One turn moves every row onto another: examples first, then more rows asked:
dis: [-0.13 -1.25 -1.17  1.10  0.07 -1.37 -1.28  0.25 -2.11  0.18  1.41 -2.70
 -0.44 -0.39  0.78 -2.65  0.32  0.47  0.06 -1.72 -0.05 -1.47 -1.33]
suzit: [-0.91  2.14  0.45  1.05  1.25  0.69  0.08 -0.59 -2.81 -0.07 -0.30  1.47
  1.47 -1.45 -0.01  0.60  1.81 -2.14  1.70  1.24 -0.52  0.60  0.56]
bovem: [-0.70 -3.35 -1.86  1.29 -1.64 -1.96  0.66  0.45 -0.92 -1.31  0.48 -2.39
 -1.45 -0.22  0.77 -0.85  1.37  0.86  0.19 -1.38  1.77 -0.36 -0.68]
perup: [-0.65  0.85  0.00 -0.92 -0.52 -1.39  1.55 -0.67 -0.06 -0.08 -1.00 -0.65
 -2.03 -0.30  2.45 -4.07  0.82 -0.27 -0.31  0.37 -0.11 -0.48 -0.25]
kevop: [ 1.36 -2.74 -1.70  0.53 -1.51 -1.52 -1.41  0.38 -2.20 -0.04  1.22 -1.84
 -0.59  0.12 -0.38 -0.40  0.60  0.32  0.14 -1.34  2.03 -0.64 -0.76]
Sokam: [ 0.97 -0.38 -0.89 -0.85 -0.85 -1.07  0.11 -0.22 -0.56 -0.57  0.82 -1.25
 -0.88  0.17  2.46 -3.73  0.24  1.42  0.40 -1.27 -0.81 -1.22 -0.56]
bodod: [ 2.56 -0.20 -0.87 -1.08 -0.86  0.32 -0.42  0.23 -1.45 -0.44  1.00 -0.50
 -1.18 -0.43  2.42 -2.03 -0.17  0.23 -1.05 -1.27  1.65 -0.91 -0.27]
Zevov: [ 0.48 -1.85 -0.68  1.02 -1.66 -1.41 -1.12 -0.65 -0.87  2.25  0.68 -2.47
 -1.10  0.37 -2.19 -0.38  0.73 -0.47 -0.52  0.62  1.67 -1.13  0.18]
zof: [ 0.60 -1.73 -1.15  1.03 -0.42 -1.71 -0.85  0.55 -2.42 -1.65  0.27 -2.33
 -0.76  0.23  1.22 -1.74  1.12  0.74 -0.63 -0.82  1.51  0.49 -2.22]
pudu: [ 0.41  0.33 -1.04  1.64 -0.04  0.81  1.21 -0.58 -0.54  0.25 -1.83  0.75
  0.82 -0.18  0.02  4.29 -1.41 -0.21  0.56  0.95 -0.52  0.98  1.39]
sep: [-1.77  2.74  1.07  0.01  1.00 -0.73  2.12  0.57 -1.18 -2.25 -0.88 -0.61
  1.93 -1.76 -0.81  0.05  1.33 -0.71  0.93 -0.08 -1.27  1.05  0.45]
Lavad: [-1.45  0.74 -0.16  1.16  1.17 -0.50 -1.65 -0.06 -0.94 -0.33  0.00  2.78
  1.28 -0.98 -1.44  1.07  1.02 -0.45  1.90  1.37 -2.00 -0.21 -0.03]
bon: [ 1.62  0.83 -1.24  1.44  1.90  1.88  1.10 -1.05 -0.27 -1.10 -0.68  0.29
  1.82 -0.21 -2.45  1.64  0.41 -0.24 -0.11  0.72 -0.08  2.07  0.97]
Pomuk: [ 1.00  0.29 -0.09 -1.29 -1.66  0.76  1.53  0.10  0.71  0.10 -2.47  0.39
  0.28  0.07 -1.87  0.01  1.73  3.01  0.47 -0.60  1.56  0.89  2.05]
lezo: [ 0.45 -0.20 -1.25  0.54 -0.14  0.91  2.43 -0.51  1.03 -1.05 -2.11  0.25
  1.02 -0.70 -2.77  1.91  0.48  0.75  1.34 -0.22 -0.31  2.28  1.92]
dod: [ 1.07 -1.45 -0.29  0.27 -2.32  0.28  0.65 -0.13  0.98  0.27  0.60 -2.19
 -2.12 -0.04  2.22 -1.81  0.07  2.20 -0.66 -0.66  0.57 -1.32  0.34]
Zafur: [-0.54  1.16 -1.25  2.00  1.84  0.93  0.94 -0.77 -2.00 -0.43 -2.11  1.64
  0.94 -0.77  0.86  1.98 -0.41 -1.23  1.13  0.72 -0.95  1.65  0.25]
Koza: [-0.06 -2.17 -0.59  0.59 -2.25 -1.71 -0.51  0.29 -0.71 -0.13 -0.45 -2.58
 -1.58  0.14  0.97 -2.35  0.94  2.31  0.87 -1.00  0.00 -0.08 -1.22]
sima: [-1.62  1.12  1.03  0.94 -0.18 -1.66 -0.11  0.77  0.91 -2.11 -1.29  0.83
  0.90 -0.16 -0.30  2.15  0.16  1.67  0.41  2.00 -2.48  0.53 -0.53]
mivo: [-0.51  1.15 -0.07  1.31  1.70  0.97  0.19 -0.26  1.68 -1.23  1.73  1.42
  1.41 -1.02 -1.96  1.45  0.68 -0.04 -0.55  1.30 -1.28 -1.25  1.39]
Naril: [-1.04  0.17 -1.63  1.01  0.14 -0.87  2.52 -0.74 -0.28 -1.31 -2.41  1.42
  0.93  0.09  0.84  2.51 -0.50  0.04  1.92  0.74 -1.84  1.61  0.99]
ser: [-1.41  1.71 -1.14 -0.69  1.96 -0.60  2.85  0.45 -0.44 -1.74 -0.61 -0.34
  1.74 -0.85 -0.78 -1.52  1.13  0.79 -0.31 -2.24  0.09 -0.79  1.53]
dor: [ 0.84  1.21  0.23  1.45  1.01  1.17  0.52 -1.27 -0.84 -0.61  1.60  0.12
  2.31 -0.03 -1.88  1.93  1.85 -1.28  0.00  2.27  0.22  0.22  1.42]
kul: [-0.25  0.00 -0.33  0.94  0.74 -2.36 -0.99 -0.46 -2.29  0.15 -0.01 -2.40
 -0.39  0.52 -0.48 -2.99  1.18 -0.75 -0.81  0.70  0.32 -0.03 -1.99]
gor: [ 1.66 -1.93 -1.78 -0.89 -1.96 -0.23  1.09 -0.26  0.16 -0.45  1.64 -0.39
 -1.54 -0.16  2.08 -1.10  0.21  0.52 -0.25 -1.37  1.67 -1.80  1.24]
Sedap: [-0.64  1.17 -1.23  1.02  2.11  0.52  2.78 -0.32 -0.04 -2.38 -1.74 -0.13
  1.59 -1.10 -1.62  0.43  0.42 -0.14  0.64 -0.61 -1.06  2.31  0.74]
Tifig: [-0.39  0.14  0.00  2.15 -0.86  0.08  0.07  0.32 -1.25  1.05 -1.77 -0.92
  0.32  0.84  0.84  3.79 -0.22  1.74 -1.47  1.16  1.67 -0.47  0.55]
Pive: [ 0.57 -1.03 -0.63 -0.80 -2.52 -1.11  1.72 -1.33  1.67  1.35  0.42 -0.78
 -2.15  0.61  0.93 -1.24  0.29  0.28 -0.31  0.97  0.66 -1.86  1.81]
Poz: [ 1.35  0.68 -1.03  1.34  2.11  2.00  1.02 -1.43 -0.08 -0.70  0.62  0.27
  1.27  1.10 -0.83 -0.36  2.47  1.08 -1.79  1.24  1.96 -0.11  1.25]
rusi: [-0.57  0.32  0.87  0.87 -0.52  1.13  0.52 -0.29  2.53 -1.41 -0.97  2.02
 -0.20 -0.78 -1.49  0.77  2.05  1.90  0.75  2.25 -0.98  1.06  0.98]
gos: [-1.94 -1.78 -0.47  0.81 -1.83 -3.35  1.40 -0.12  0.35 -0.19 -0.92 -3.13
 -1.65  0.28 -0.50 -1.76  1.22  0.62 -0.03  0.31  0.39 -0.26 -0.48]
mizil: [-1.32  1.16  0.65 -0.16 -1.19 -1.94  2.61 -0.42  0.04 -2.25 -1.34  0.50
  1.36  0.32  0.73  1.51  1.50  0.47  2.02  1.96 -1.87  1.11  0.82]
Dosu: [-1.21  2.45  1.17 -0.42  0.79  0.30 -0.02  1.20  0.64 -1.44 -1.17  1.50
  0.87 -2.38 -1.76 -0.06  0.40  0.70  0.67 -0.20 -1.88  0.31  0.45]
bilud: [-0.62  0.04  1.03  0.34 -2.32  0.38  2.12 -0.41  0.91 -0.61 -1.59  0.14
  0.32 -0.80 -1.87  1.87  2.44  0.84  1.98  1.54  0.16  1.70  2.04]
Mobug: [ 1.26 -1.17 -1.12  0.66 -0.37  1.06 -0.72 -0.73 -0.76  1.12  2.05 -1.02
 -1.44 -0.53  1.74 -2.84  0.58  0.34 -0.25 -0.93  0.74 -2.02  0.29]
geta: [-0.40  0.78  1.12  1.60 -1.37  1.06  1.35 -0.25  0.06  0.45 -0.10 -0.51
  0.67 -0.88 -0.55  4.23  0.49 -0.46  0.05  1.83  0.56 -0.18  2.09]
ked: [ 1.68  1.13 -0.03 -0.59 -0.09  0.04 -0.49 -0.91 -0.98  1.79  0.99 -0.81
 -1.11 -0.10  0.99 -2.10 -0.43 -1.33 -1.73  0.57  0.90 -1.93  0.39]
lizil: [ 0.75 -2.90 -1.17  2.14 -1.36 -0.40 -1.02 -0.70 -0.48  0.66  1.69 -2.71
 -1.25  0.72  0.61 -1.09  0.95  1.42 -0.35  0.04  0.96 -1.27 -0.54]
ludos: [ 0.76 -1.09 -1.16 -0.41 -1.01 -0.14  1.47 -0.10 -0.26 -1.62  0.30 -0.43
 -2.09 -0.41  3.50 -2.86  1.03  0.77 -0.47 -0.91  1.45 -0.35 -0.25]
Sipi: [-1.37 -0.25 -1.53 -0.31 -0.97 -3.51  1.18 -0.06 -1.50 -0.65 -1.99  0.90
  1.49  1.80  0.92  1.41  0.61  1.90  1.71  0.31 -0.91 -0.38  0.50]
Penu: [-2.43 -0.04  0.67  2.82 -0.12  0.94 -0.41  0.50  0.99  0.08 -0.54  0.98
 -0.31 -1.85 -1.16  3.13  0.65  0.38  0.24  1.53 -0.53 -0.39  0.84]
fidir: [-2.51  0.15 -1.57  2.45  1.95 -0.12 -0.01 -0.44 -3.34  0.84 -1.28  1.37
  0.61 -0.38  1.25  0.29  1.78 -0.63  0.84  0.04  1.02 -0.65  0.13]

Poz turns into fidir
zof turns into ludos
Lavad turns into Dosu
And these:
Sedap turns into Naril
Pive turns into Zevov
bilud turns into geta
lizil turns into Mobug

